128 stands for zero in the data rows.
Each row of this table is followed by its label. One hidden rule gives the labels. It looks at one to three of the table's principal directions, none of them among the few with the most spread.
[ 98 134 155 149 176 122 106 176  65 110 121 110  82 128 125  54 194 110
 122 165 128 108 144 137 115 142 100 150 171 121  99 102 172 135 103 110
 152 121  91 125 196 176 131 128 134 131 120  87] 3
[119 117  83 130 115 118 152  78 191  90 124 164 185 121 117 151 100 116
 143 105 132 124 120 162 117 115 118 118  81 138 170 117 108 140 132 104
  94 137 135 119  69  90 102 160 127 145 101 145] 3
[130 111  98 117 128 128 150 102 182 110 113 127 186 123 126 149 100 125
 133 122 143 137 104 162 108 121 133  92 126 129 148 120 111 157 125 114
  82 143 127 115  81  86 117 147 135 119 119 119] 2
[168 153 138 115  70 139 121 105 144 159 145 114 117 146 164 172  97 162
 102 105 115 119 129  98 166 110 139 137 114 131 123 161  98  99 150 168
 144 122 161 130 104 126 125 113 106 118 177 150] 2
[116 101  36 101 168 143 121 100 210  94 123 118 223 109  26 122 149 111
 174 157 138 172  61 232  88 163 100  65 112 161 165 113 158 224  66  60
  76 141  87 103  69  75 102 157 144 127  60  49] 2
[160 134  72 103 106 163  92  93 176 116 133 104 160 129  75 150 138 131
 138 142 125 174 104 165 141 145 109 101  86 160 142 135 141 171  92 140
 122 113 116 128  81 120  85 147 123 151 114 105] 2
[109 139 134 137 133 134 158 118 126 135 113 133 132 155 173 128 131 133
 137 128 112 112 123 136 145  93 162 119 132 117 142 143 106 112 145 134
 129 133 143 141 136 137 147 112 122 124 136 128] 3
[ 97 109  77  99 157 131 141  95 193  89 111 134 165 112 131 135 128  93
 101 132 188 132 124 201  73 134 110 132 110 149 105  84 129 149 117  66
 137 102 106  93  92 126 115 148 119 122 128  58] 3
[151 111 152 127 134 130 121 156  95 135 132 114 124 101 105 128 122 130
 116 133 132 152 128  93 111 132 136 123 141 123 127 129 128 146 128 162
 120 149 121 140 155 124 140 125 145 135 123 167] 2
[134 127  98 108 138 152 105 105 152 111 124 101 155 124  98 148 147 121
 121 143 142 158 109 151 112 119 134 116 112 150 136 131 142 171 107 154
 135 127 115 138 127 136 111 128 130 143 134 115] 2
[115 113 114 112 156 130 111 135 134 139 126 126 128 114  85 140 135 113
 150 139 149 162 125 135 107 157 134 123 131 137 119 122 160 145 111 121
 137 119 117 134 135 129 129 123 141 123 114 111] 3
[118 126 113 117 138 129 115 124 141 127 132 126 124 118 121 129 137 116
 121 141 152 138 136 143 113 138 110 139 122 138 120 109 141 133 116 118
 138 120 113 125 125 141 116 145 121 123 130 103] 1
[160 147 165 132 122 146 101 169  76 144 140  92  79 136 139 102 154 154
 119 175  92 125 143  89 162 115 106 137 151 123 112 147 136 119 132 174
 145 129  99 142 170 178 137 128 119 131 146 122] 3
[151 110 129 141 119 133 143 131 107 107 128 122 162 108 106 120 119 119
 108 111 125 146 106 128 106 118 146 105 118 131 153 123 102 158 124 142
 104 157 136 138 129  94 131 128 139 154 104 187] 3
[111 127 117 131 162 145 106 152 111 155 127 108 114 135 101 100 163 121
 149 160 133 157 107 170 125 151 134 114 152 129 112 111 153 130  91  98
 140 112 100 116 137 141 132 124 124 114 110  71] 3
[138 135 149 129 104 128 135 119 121 110 114 119 115 145 161 148 111 134
 117 119 118 108 150  99 146 111 143 135 125 128 119 148 122 106 155 164
 145 115 149 143 131 137 125 115 123 140 160 159] 3
[108 146 120 151 118 146  93 116 104 155 146 141  92 143 137 131 157 119
 128 136 138 151 140 129 146 109 144 154  93 130 143 102 120  88 120 150
 162 111 121 134 139 166 111 147 101 139 137 136] 2
[122 148 117 150 130 162  96 122 110 144 135 131  96 144 144 117 164 126
 146 179 114 163 147 134 162  88 121 141  92 127 156 107 122 102 117 170
 137 121  87 147 134 191 101 177 104 153 118 126] 4
[132 136 155 130 138 120  90 150  97 157 155 155  71 103 114 134 141 135
 136 140 125 142 171  56 139 129 101 182 113 118 122 129 152 106 139 171
 149 129 107 144 173 184 129 139 139 138 129 156] 4
[124 111 154 133 141 124 156 145 110 105 105 107 136 128 172 114 115 116
 100 136 141 108 130 125 100 105 137 112 169 118 114 118 112 135 150 131
 110 140 119 135 145 125 145 124 133 121 143 138] 4
[140  92  60 119 128 144 115 106 163 119 142 137 193  88  47 133 122  93
 128 115 170 201  81 184  75 163 117  86  88 155 161  85 119 191  83  90
  82 143 111 120  76  70  98 164 138 146  65 139] 4
[ 99 110  74 122 141 128 175  65 202  71  94 157 209 122 141 152 109  98
 126 106 160 134 114 190  91  96 147 105  83 137 168 104 100 162 128 107
  92 140 138 123  78  94 106 157 135 149 106 134] 1
[163 124 152 117  99 126 178 102 146 101 103 116 172 123 186 163  77 137
  74  76 133 108 121  99 112  84 165 115 133 118 130 156  79 148 165 175
 102 157 174 143 121  95 141  99 145 141 163 201] 3
[ 98  91 102 131 168 117 165 107 159  62  95 145 193  95 128 118 123  87
 107 124 177 134 123 173  60 107 131 112 116 127 151  78 112 176 122 107
  85 154 110 116 117 102 116 166 148 145 100 136] 2
[141 131 127 151 116 126  96 144 103 153 156 140 113 120  80 112 137 137
 150 122 108 147 119 121 145 152 117 134 117 125 141 121 137 116 106 120
 124 131 121 116 122 117 117 137 128 136  98 145] 2
[123 137 179 128 135 117 133 149  97 182 135 150  72 122 183 149 111 139
 123 125 136 127 171  53 140 105 145 169 142  99 113 138 120  80 165 176
 145 135 137 154 173 174 157 118 133 110 158 164] 2
[127 121 165 120 137 115 164 143 118 114  97 115 120 136 178 131 103 126
 124 129 124 100 150 101 123 118 138 122 169 116 105 150 131 122 160 144
 120 132 140 154 147 133 149 107 142 121 148 146] 2
[193 145 149 149  58 140  65 143  77 166 179 138  77 114  85 144 121 157
 128 122  94 167 151  43 183 139 108 152  76 129 153 138 117  97 128 205
 136 132 132 144 129 141  99 156 118 161 124 215] 1
[105 136 182 148 141 121 139 148  75 123 111 126  74 141 205 115 137 117
 101 139 136  97 176  87 129  88 145 166 151 109 104 119 121  80 164 166
 161 120 127 151 185 185 145 122 120 133 168 155] 3
[110 138 122 122 128 133 135 101 140 120 123 151 112 133 167 149 129 114
 120 129 140 125 160 116 131  98 130 158  92 134 133 126 120 107 151 151
 152 116 132 151 136 169 122 138 117 144 143 143] 3
[169 108 131 121 111 128 136 142 113  95 131 109 161 104  85 115 118 128
  97 105 122 131  99 120 103 151 122  99 134 139 123 138 119 179 123 122
 107 144 138 120 129  82 136 107 149 146 111 160] 4
[152 157  88 107  99 159  69 110 166 216 182 122 115 146  78 176 133 173
 175 151  98 173  95 132 184 139 125 125  97 144 149 161 134 109 107 138
 147 114 117 120  89 138 123 127  99 100 134  80] 3
[137 129 103 153 131 144  67 143  88 161 178 165 102  93  38 106 173 122
 161 154 118 199 131 109 142 146 100 149  61 136 180  98 141 136  86 152
 128 144  90 139 145 155 101 181 128 164  62 162] 2
[120  89 143 141 159 111 196 141 115  59  89 117 196 104 143  96 113 106
  90 114 141 103 103 156  66 100 156  90 161 117 140 110  94 177 139 108
  84 171 131 119 142  77 156 121 154 139 109 160] 2
[119 114  47 135 103 123 151  67 204 104 142 183 209 119  81 138 107 111
 150  82 134 142  82 201 114 141 116  99  58 146 185 103  94 153 107  51
  79 136 142  95  37  53  98 161 123 144  65 130] 4
[ 63 135  66 154 118 120 166  67 173 108 117 185 165 167 148 119 133  92
 157  81 139 106 105 217 129 130 152 116  80 138 162  99 102 100 120  36
 127 103 166 110  69  89 111 133 103 134  94 106] 4
[162 126 113 117 137 147  57 173 108 151 160  84 115 111  29  96 170 146
 148 177 112 168  96 140 135 187  80 106 151 144 113 126 178 172  73 114
 125 122  77 104 133 128 115 137 133 117 102  66] 2
[110 120  57 115 138 148 106  85 179 126 141 156 164 114  68 152 144 107
 153 133 154 183 108 178 113 138 126 121  60 154 166 102 133 154  96 109
 128 119 113 123  89 122  99 161 122 145  90 107] 2
[130  85 153 113 165 112 169 145 124  91 100 119 170  86 132 138 100 110
  96 122 161 130 128 103  61 110 149 111 160 119 124 122 118 177 150 150
  95 167 123 141 159 105 157 119 166 129 129 170] 3
[124 137 223 156 122  96 163 170  66 131 104 135  66 147 233 114 100 144
 114 123 105  62 188  36 154  92 139 157 187  80  99 147 114  66 194 177
 124 138 146 151 183 162 160 111 139 115 175 183] 2
[124 137 166 125 153 121  92 177  77 169 144 125  54 120 116 110 153 131
 146 155 122 135 163  76 140 158 103 165 159 120  92 136 177 106 125 144
 161 116 108 149 186 182 142 115 137 117 132 119] 4
[ 76 110 115 142 166 119 161 116 133 130 104 154 151 134 135 128 126  95
 156 112 151 139 118 165  99 123 174 115 133 120 145 109 128 123 124  97
 119 133 142 141 129 109 140 119 138 125 101 137] 2
[143 128 155 113 101 117 150 117 140 120 113 124 128 136 165 169  86 142
 111 101 128 103 146  85 136 117 151 130 135 122 113 159 115 112 168 161
 134 124 165 138 125 117 140 102 133 122 170 162] 1
[107 136 111 161 113 126 148 105 128 109 126 155 144 148 139 111 135 122
 137 110 112 110 118 164 144 109 145 125  96 126 160 114 100 104 127 101
 128 125 144 114 105 110 119 139 111 145 109 138] 2
[145 117 128  91 123 124 152 117 170  94 102  92 163 129 156 148  99 131
  95 121 148 102 120 135 103 132 120 102 163 136  96 146 127 165 145 123
 110 125 137 121 111 104 132 109 138 109 165 102] 3
[150 142 128 106 105 141 119 111 146 140 137 115 119 132 150 163 116 144
 108 130 128 130 139 106 142 110 126 142 112 138 122 150 118 120 144 165
 148 122 135 141 124 149 126 123 115 126 163 133] 3
[104 141  54 132  98 134 128  61 203 121 140 146 176 155 118 146 125 123
 140 105 140 123  93 224 138 131 129 117  76 153 160 105 106 113 102  61
 132 105 145  86  41  85  91 153  86 119 122  75] 1
[ 94 132 109 110 145 137 161  97 177 151 104 139 140 157 180 163 110 122
 151 128 143 129 126 160 131 106 165 117 131 124 124 137 117 105 145 112
 133 110 142 138 104 136 142 113 119 104 144  93] 4
[103 119  35 125 136 154 132  64 205  90 118 139 207 130  89 132 144  99
 135 126 159 165  81 247 101 123 135  95  67 157 167  83 111 165  81  70
 112 116 115  92  52  92  87 167 110 147  88  76] 2
[ 93 173 146 153  98 127 146 103 121 141 120 149  69 192 243 122 132 130
 128 123 108  68 170 130 185  87 133 167 120 117 116 133 105  34 166 121
 170  88 152 139 124 182 124 126  82 122 172 114] 4
[136 152 125 100 138 143  71 162 122 180 149  82  73 150  97 110 165 147
 155 173 113 135 122 142 158 188  85 131 175 143  74 149 192 124  93  98
 165  88 101 121 137 163 126 105 114  90 143  28] 2
[148 103 116 122 132 116 122 144 136 115 143 130 159  93  65 120 118 129
 137 132 127 141 108 125 103 158  97 108 131 135 143 124 137 172 114 109
  91 153 109 116 116  89 127 144 147 127  93 134] 2
[129 138 102 112  89 128 163  49 208 108 115 153 168 140 186 202  74 134
 100  80 147 110 139 141 133  77 159 147  70 135 143 137  79  96 165 146
 141 116 171 119  67 114 113 130 107 137 171 154] 3
[ 79 107  66  93 165 115 159  91 210 107 105 153 181 123 113 137 121  90
 144 106 181 129 106 207  77 170 120 107 126 145 115 106 148 166 108  34
 112 109 136 106  83  89 122 124 139 104 103  54] 2
[144 111 180 118 167 103 130 216  82 111 114  66 115 120 109  54 146 143
 120 160 110  79 110 120 105 186  81  96 253 112  61 142 178 176 115  78
 100 139  96 100 174 108 163  92 161  84 130  57] 2
[142 106 186 117 173 110 135 195  76 149 129 103 115  90 107 110 129 141
 111 138 131 128 124  76  93 141 139 129 196 107  98 144 147 158 133 146
 124 164 118 131 200 127 182  89 165 103 133 137] 1
[138 115  99 144 137 136 105 137 110 118 146 126 156 104  42  96 157 115
 137 125 123 166  89 166 109 158 121 109 109 143 153 107 139 170  79 101
 116 143 114 114 123  95 114 137 137 152  72 135] 2
Here are more rows. What is the label of each one?
[149 120 147 122 131 125 119 155 105 120 128  90 132 122  97 117 131 138
 116 130 119 121 109 122 118 150 131 112 165 133 107 145 145 153 119 128
 133 133 130 120 146 107 142  98 139 121 137 123] -> 3
[111  97 113 135 155 120 172 120 142  77 100 131 193 110 122 114 121 105
 118 125 147 127 105 169  81 109 148  94 131 126 156 104 107 171 124 108
  87 159 123 120 120  87 134 143 144 137 101 139] -> 1
[123 162 157 151  93 125 127 106 111 165 142 176  69 146 202 157 112 139
 129 109 113 117 187  64 180  80 140 189  81 108 146 136  99  45 169 189
 156 121 153 160 139 184 119 144 107 146 155 196] -> 2
[150 130 141 132  91 130 126 104 130 128 133 133 131 125 156 169  98 135
  99 100 137 132 140  83 132  95 149 139 104 124 143 134  96 115 156 186
 124 139 150 142 123 125 120 131 125 141 160 195] -> 2
[112 128 116 108 123 140 183  84 178  97  85 116 159 160 215 160  97 114
 107 124 146 104 134 162 119  81 159 109 128 134 121 137  94 118 164 129
 128 113 148 145  98 130 133 119 112 125 165 117] -> 3
[133 127 161 140 131 119 141 149  97 122 123 123 120 126 143 115 128 137
 119 130 114 109 136  99 131 114 137 130 147 114 130 137 121 126 141 150
 124 146 132 134 158 130 145 120 136 129 136 152] -> 1
[ 99 115 117 152 150 132 161 130 114  94 102 120 163 143 149  81 148  98
 121 128 135 116  95 184  98 114 145  88 154 124 141 102 110 155 117  85
  96 141 122 126 131 104 134 127 131 133 103 119] -> 4
[138 119  99 140 127 144 106 137 112 127 147 119 149 120  66  99 155 121
 136 136 120 159  85 162 119 150 121  98 118 142 149 113 128 163  92 101
 112 136 110 117 119 102 120 135 127 140  86 120] -> 4
[142 117 105 141 112 123  97 117 138 153 166 155 154 100  55 155 116 140
 150 111 127 168 105 114 127 136 133 127  88 129 178 119 119 137 111 142
 105 156 126 115 104  91 114 154 133 132 100 168] -> 2
[190 166 150 138  53 119  70 134 110 195 194 155  69 125  84 162 107 188
 166 113  61 136 157  32 217 150  89 173  81 125 156 178 136  77 135 190
 141 134 149 141 114 138 106 141 117 137 129 194] -> 1
[159 124 231 137 159 103 120 236  19 142 125  83  59 109 126  66 146 153
 116 156  92  95 155  39 132 158 107 141 231  95  70 158 172 134 136 161
 133 151 112 141 230 155 175  85 166 112 140 144] -> 1
[140 142 201 134 120 118 148 153  69 112 110 122  71 129 216 113 126 129
  69 117 130  85 184  50 133  94 130 171 151 106  89 139 113 101 175 188
 154 129 145 155 196 182 148 107 136 143 178 182] -> 2
[142 121 125 141 114 123 125 134 115 114 137 122 143 118 105 111 127 124
 122 121 122 128 116 135 121 139 116 117 127 134 143 120 123 143 115 120
 111 144 129 126 120 101 117 140 128 138 110 152] -> 1
[169 125 187 111 122 103 128 188  91 148 136  83 108 118 114 116 109 166
 114 124 104  93 123  76 132 170 115 119 207 116  82 172 151 141 136 132
 126 144 143 120 161 101 165  80 148  89 156 122] -> 1
[102 118 127 122 163 132 137 121 124 110 111 126 131 120 133 138 140 104
 121 138 151 139 140 135  98 107 152 140 124 135 126 120 139 135 132 145
 152 128 123 150 158 153 136 120 133 141 133 137] -> 3
[123 141 153 119 125 116 122 125 136 148 126 151  87 134 165 160 111 140
 145 131 123 116 177  67 155 116 119 164 123 113 119 148 142  92 161 171
 139 118 132 150 143 171 128 131 133 123 155 144] -> 2
[131 160 136  90 119 145 107 107 163 176 128 113  78 160 186 185 116 149
 139 147 125 127 163  93 168 111 125 159 135 131  91 169 150  87 156 172
 170  90 130 157 128 194 129 106 112 106 189  96] -> 4
[103 110  89 121 142 129 164  91 174 108 109 159 174 123 135 143 110  98
 131 103 158 142 114 171  95 121 145 112 102 133 142 108 109 143 131  91
 107 126 138 126  93 103 125 133 135 137 102 130] -> 4
[137 143 125 122  96 137 132 106 153 144 124 124 122 158 171 156 103 142
 132 123 118 119 133 126 159 113 136 122 125 126 123 144 111  96 148 138
 130 109 143 131  95 130 121 125 110 118 156 124] -> 3
[135  82  68 116 153 133 134 124 167  85 129 119 221  82  37 109 133 109
 115 130 163 166  62 205  60 157 117  71 118 148 152  86 118 217  82  65
  76 153  97  78  87  53 120 155 146 128  73  89] -> 2
[129 141  96 121  82 141 128  69 176 167 145 159 141 145 146 198  91 137
 132  88 139 150 122 131 152 105 170 137  67 136 155 136  87  85 145 143
 146 113 169 130  76 113 119 127 101 125 150 155] -> 3
[107 141 194 160 162 131 148 178  46 140 100 111  73 157 198  78 158 126
 133 156  99 102 151  95 148  94 156 132 189  94 108 138 133  98 147 159
 137 134 120 163 204 183 163 101 137 130 139 144] -> 4
[143  92 135 122 175 135 111 167  93 102 126 105 146  76  57 109 150 112
 119 163 143 174 119 114  77 135 122 114 139 134 133 112 152 193 105 158
 113 159  84 139 174 132 137 139 162 151  95 149] -> 3
[110 119 101 130 129 125 141 112 149 112 123 139 152 130 120 124 126 113
 129 120 143 126 115 172 114 136 132 117 113 137 136 108 119 128 119  86
 126 120 132 109  99 103 121 139 118 126 115 107] -> 2
[152  95  93  99 123 116 140 112 179  80 127 130 195  84  73 141 101 119
 103 107 159 137 105 150  79 159  99 103 111 146 132 113 123 193 116  97
  90 143 126  98  87  67 114 146 148 132 107 123] -> 1
[141  96  72 129 147 137  89 131 133  83 144 131 169  77   6  96 159  94
 134 139 148 187  99 177  82 179  84 109  87 160 149  83 159 199  67  90
 106 133  86 108 106  97  88 169 146 170  51 125] -> 3
